array([[129, 132, 132, 133, 124, 131, 132, 128],
       [133, 135, 121, 122, 122, 134, 121, 132],
       [149, 145, 112, 112, 139, 146, 114, 150],
       [126, 126, 126, 126, 127, 126, 126, 126],
       [139, 136, 121, 120, 135, 137, 122, 140],
       [115, 116, 140, 140, 125, 115, 140, 115],
       [147, 146, 113, 113, 132, 146, 113, 147],
       [154, 155, 112, 112, 127, 155, 111, 153],
       [114, 115, 140, 140, 126, 114, 140, 114]])
Rows and columns are numbered from 0.
The entry at row 1, column 0? 133
The entry at row 0, column 0? 129
The entry at row 1, column 1: 135
The entry at row 0, column 2 is 132
The entry in the bottom-right corner -> 114
The entry in row 2 and column 0 is 149
The smallest entry? 111
The entry just left of the smallest entry is 155
The entry at row 0, column 1 -> 132
The top-right entry? 128
The bottom-left entry: 114
The entry directly above 111? 113
The entry directly below the smallest entry is 140
The entry at row 2, column 1? 145
The entry in row 2 and column 2? 112
The entry at row 1, column 2? 121
The entry just left of 128? 132
The entry directly below 125 is 132
The entry just left of 136? 139

data = [124, 110, 138, 120, 109, 118, 151, 130, 141]
The 1st entry: 124
The second-last entry: 130
Read off the 3rd-last entry.
151
The 5th entry from the end: 109

[[138 131 106 107 151 150 136 154 102]
 [152 153 146 133 147 146 136 157 138]]
Rows and columns are numbered from 0.
Find the entry in the bottom-left corner.
Answer: 152
The entry in the top-left corner -> 138
The entry directly above 147 -> 151
The entry directly above 157: 154
Find the entry in row 0 and column 2.
Answer: 106
Find the entry directly below the smallest entry.
Answer: 138

B =
[[127 130 128 129 126 127 135 128 128 127 128]
 [138 147 102 114 137 132 127 132 128 135 117]
 [124 129 126 130 129 128 132 130 128 129 125]
 [129 124 126 127 121 140 136 121 128 128 134]
 [129 129 127 129 132 125 132 128 130 129 130]
 [130 132 123 129 130 125 136 125 127 126 130]
 [124 127 132 129 126 129 131 132 130 130 126]
 [123 125 118 131 130 137 133 124 125 123 130]
 [139 145 106 118 137 120 129 130 128 131 118]
 [125 129 128 129 131 127 131 130 130 130 127]
 [127 128 128 131 127 127 133 128 128 128 126]
 [125 129 128 128 131 127 133 131 131 130 128]
 [125 123 123 128 125 137 133 123 126 126 132]
 [126 129 116 134 129 137 138 125 125 122 129]
 [124 127 117 133 129 138 135 124 125 122 129]
 [125 131 128 126 130 126 135 131 131 129 129]]
Rows and columns are numbered from 0.
Find the entry in the bottom-left corner.
A: 125
Find the entry in the top-left corner.
A: 127
The entry at row 0, column 1 -> 130
Find the entry in the bottom-right corner.
A: 129
The entry directly above the smallest entry: 128
Find the maximum.
A: 147
Find the entry at row 2, column 0.
A: 124
The entry at row 1, column 0 -> 138
The bottom entry of the column that holds the smallest entry is 128
The minimum is 102
Find the entry directly below the smallest entry.
A: 126
The entry directly below the largest entry: 129
Find the entry directly below 114.
A: 130

[[132 120 126 130 111 142 125 117]
 [129 125 130 147 142 114 122 130]
 [125 140 135 118 140 117 123 115]
 [130 136 125 118 139 111 139 128]
 [135 110 136 120 109 125 142 127]
 [128 142 116 123 130 132 111 140]
 [112 138 127 126 122 113 126 134]
 [132 118 116 137 135 107 137 124]
 [132 128 114 115 116 125 132 140]
 [143 124 113 107 121 134 139 139]
 [132 135 137 124 134 148 110 119]
 [133 103 134 134 137 114 148 130]]
Find the first entry of the smallest entry's row.
Answer: 133
The top-right entry -> 117
The third entry on the main diagonal -> 135
Find the bottom-right entry.
Answer: 130
Find the first entry in reading order.
Answer: 132
The smallest entry in the first column -> 112
Find the smallest entry in the last row.
Answer: 103
Find the entry directly above the smallest entry.
Answer: 135
The largest entry in the first row: 142
The second entry on the main diagonal -> 125
The largest entry in the last row: 148
Find the entry directly below 147.
Answer: 118
Find the fifth entry from the end, reading row by row.
Answer: 134
The fourth entry from the end, reading row by row: 137
The smallest entry in the last column -> 115
The third entry in reading order: 126
